In the rows, zero is written as 128.
Each path below is one point turned by a fixed rotation once a step. After each direction that follows a path, write how fast that rotation turns it, in deg/step (0 if it stays still).
Each turn is a multiple of 5 degrees from 10 to 175, or 0.
Each row of a path follows its step; steps can be skipped.
path 1
step 0: [110 120 135 129 130 139 139 127 128 125 108 138 126 132 120 123 137 126
 138 125 139 130 126 145 114 120 131 120 132 129 133 130 131 123 129 129
 122 132 117 149 148 129 139 134]
step 1: [125 132 132 133 126 120 113 125 119 132 134 140 131 128 124 141 118 135
 123 106 125 137 134 142 134 137 134 135 126 143 121 119 138 115 132 126
 122 128 119 125 112 119 141 113]
step 3: [138 136 123 132 116 132 135 116 122 144 137 123 125 133 126 119 124 128
 137 140 134 132 131 144 120 114 131 143 138 146 112 128 123 136 134 129
 131 136 118 142 138 128 132 131]
step 4: [130 125 126 121 131 126 116 145 133 129 117 132 132 123 145 146 127 131
 124 132 116 117 114 134 117 142 130 122 143 146 128 130 142 120 127 120
 138 127 124 132 129 119 143 130]
step 6: [135 131 126 116 127 136 117 114 120 126 131 138 131 127 114 128 117 117
 125 136 126 133 128 134 120 138 135 143 131 134 130 132 130 109 130 134
 109 141 111 132 119 139 136 118]
step 8: [116 120 129 127 124 129 120 124 120 137 122 135 122 131 124 114 131 141
 142 134 135 135 120 138 131 114 139 117 125 140 127 137 140 128 139 118
 138 147 125 142 139 135 135 136]
step 9: [129 125 128 124 131 130 114 147 126 126 132 132 128 132 120 138 109 126
 132 118 130 120 134 150 121 126 143 138 139 140 126 122 131 120 125 132
 129 112 120 121 117 114 139 134]
step 12: [129 131 132 134 125 130 116 153 134 145 121 116 131 117 135 134 111 138
 114 130 119 130 117 132 125 133 130 124 130 137 123 133 121 115 129 121
 122 140 127 136 130 118 140 118]
step 13: [135 123 133 110 122 126 122 121 134 130 117 130 122 129 139 137 121 121
 156 126 143 139 129 141 132 118 131 120 124 134 143 124 127 130 145 117
 123 131 129 133 134 126 122 138]
step 15: [111 146 122 107 126 123 133 134 136 133 128 126 125 128 119 139 131 135
 134 117 127 134 103 134 123 144 127 133 119 134 120 124 133 128 117 123
 121 124 130 127 140 122 137 122]
[132 126 127 129 128 129 127 129 130 128 122 125 128 127 127 132 126 130
 124 125 128 123 129 124 128 129 134 131 128 125 128 132 128 130 126 127
 131 124 125 129 127 130 131 128] => 145
[130 127 130 128 128 131 129 133 122 128 129 132 126 132 130 128 128 127
 124 129 128 129 127 128 127 124 126 131 128 124 131 125 129 128 127 125
 126 121 129 131 131 127 128 129] => 160
[127 129 126 124 128 130 125 124 128 128 127 127 132 133 127 125 129 131
 129 130 129 126 124 126 128 131 131 126 125 125 131 128 127 125 132 130
 124 124 131 127 129 128 132 128] => 45
[126 127 128 128 128 130 125 127 128 133 125 126 124 133 130 131 135 129
 125 126 127 125 127 129 126 125 127 127 130 130 126 130 126 126 124 129
 129 133 133 128 131 126 130 129] => 90
[126 129 126 121 131 125 129 129 128 126 125 129 125 130 129 129 127 125
 131 124 131 125 128 130 127 126 130 128 131 128 124 126 124 133 129 132
 127 125 129 128 129 126 125 124] => 170
path 2
step 1: [122 136 133 118 138 129 135 134 126 134 119 142 130 130 127 138 140 127
 123 139 125 123 130 131 134 135 130 134 129 135 132 137 110 126 131 116
 135 121 115 133 132 136 113 110]
step 2: [135 124 124 121 121 130 125 122 137 142 120 132 144 120 115 126 120 120
 120 125 128 108 131 139 120 123 113 118 133 121 129 117 127 115 121 124
 126 128 124 122 131 123 121 129]
step 3: [121 122 115 116 140 125 129 130 135 130 131 140 115 129 122 140 139 120
 135 130 136 137 125 134 137 132 121 120 125 111 118 125 132 125 123 129
 132 123 111 123 119 139 138 125]
step 6: [118 118 125 106 135 125 113 120 128 132 124 146 133 121 121 134 131 108
 126 129 131 130 114 130 130 129 121 122 129 128 126 131 128 120 126 140
 125 119 116 136 130 127 134 127]
step 7: [118 136 128 133 131 132 130 138 139 138 129 134 130 126 116 131 128 127
 130 124 129 143 135 149 132 133 118 132 127 111 134 123 133 122 125 117
 129 130 131 140 124 136 112 117]
step 8: [132 128 115 112 133 127 136 127 123 116 121 138 141 130 119 134 134 125
 132 141 132 114 127 127 125 123 134 126 133 109 132 137 124 132 131 124
 129 138 118 116 137 130 115 123]
step 9: [118 132 134 119 136 118 127 119 145 126 124 134 130 125 111 128 127 115
 119 119 145 123 127 129 129 135 122 124 125 138 136 115 127 112 122 134
 125 128 119 130 136 138 131 128]
step 11: [138 122 130 117 126 126 136 135 139 138 130 144 146 126 119 133 125 132
 130 130 144 122 116 132 135 120 127 122 135 108 133 131 134 123 132 122
 123 134 131 128 138 125 119 133]
step 12: [110 124 128 118 136 131 136 123 141 119 120 126 127 129 116 131 129 125
 120 137 137 131 132 133 127 139 131 132 115 124 123 128 122 116 132 132
 119 135 109 118 123 142 128 121]
step 15: [116 129 136 111 132 128 118 124 127 121 119 131 146 126 122 122 123 121
 114 140 131 132 120 137 126 120 128 131 128 115 130 143 132 117 133 132
 118 128 121 123 124 141 127 131]
[126 129 128 128 127 129 126 132 127 134 128 125 126 134 128 132 128 126
 131 125 128 126 129 130 132 131 130 132 127 127 130 133 126 130 125 125
 130 130 130 130 131 126 127 127] => 115
[125 128 128 129 128 124 129 128 126 129 127 129 127 128 131 128 129 128
 129 131 132 127 126 128 130 125 128 128 123 125 127 131 132 127 130 127
 128 131 136 124 124 132 125 125] => 95
[123 124 127 127 128 126 128 126 125 124 127 125 130 128 129 125 129 123
 130 128 126 133 127 131 127 128 128 129 132 127 130 127 127 128 130 129
 129 133 130 134 128 125 125 126] => 45
[126 126 129 129 131 127 125 123 132 127 125 124 131 131 128 126 131 129
 133 131 125 125 126 130 130 129 127 126 128 128 128 129 127 125 125 128
 125 130 129 124 129 129 132 132] => 115
[125 130 127 126 128 124 127 130 131 126 125 129 124 128 125 132 126 124
 125 128 123 130 129 126 130 126 132 129 130 128 124 126 127 125 126 129
 125 127 132 126 124 126 129 131] => 115
[133 125 127 128 126 128 132 133 128 126 123 128 128 128 126 128 129 128
 127 130 132 126 128 127 126 124 126 128 127 126 130 129 127 126 124 130
 127 131 129 128 128 121 133 125] => 120
[129 123 128 126 127 125 132 126 126 127 131 132 126 128 133 133 126 126
 131 128 130 128 123 125 130 130 131 128 128 127 130 125 131 129 125 128
 129 130 125 126 132 128 130 131] => 130
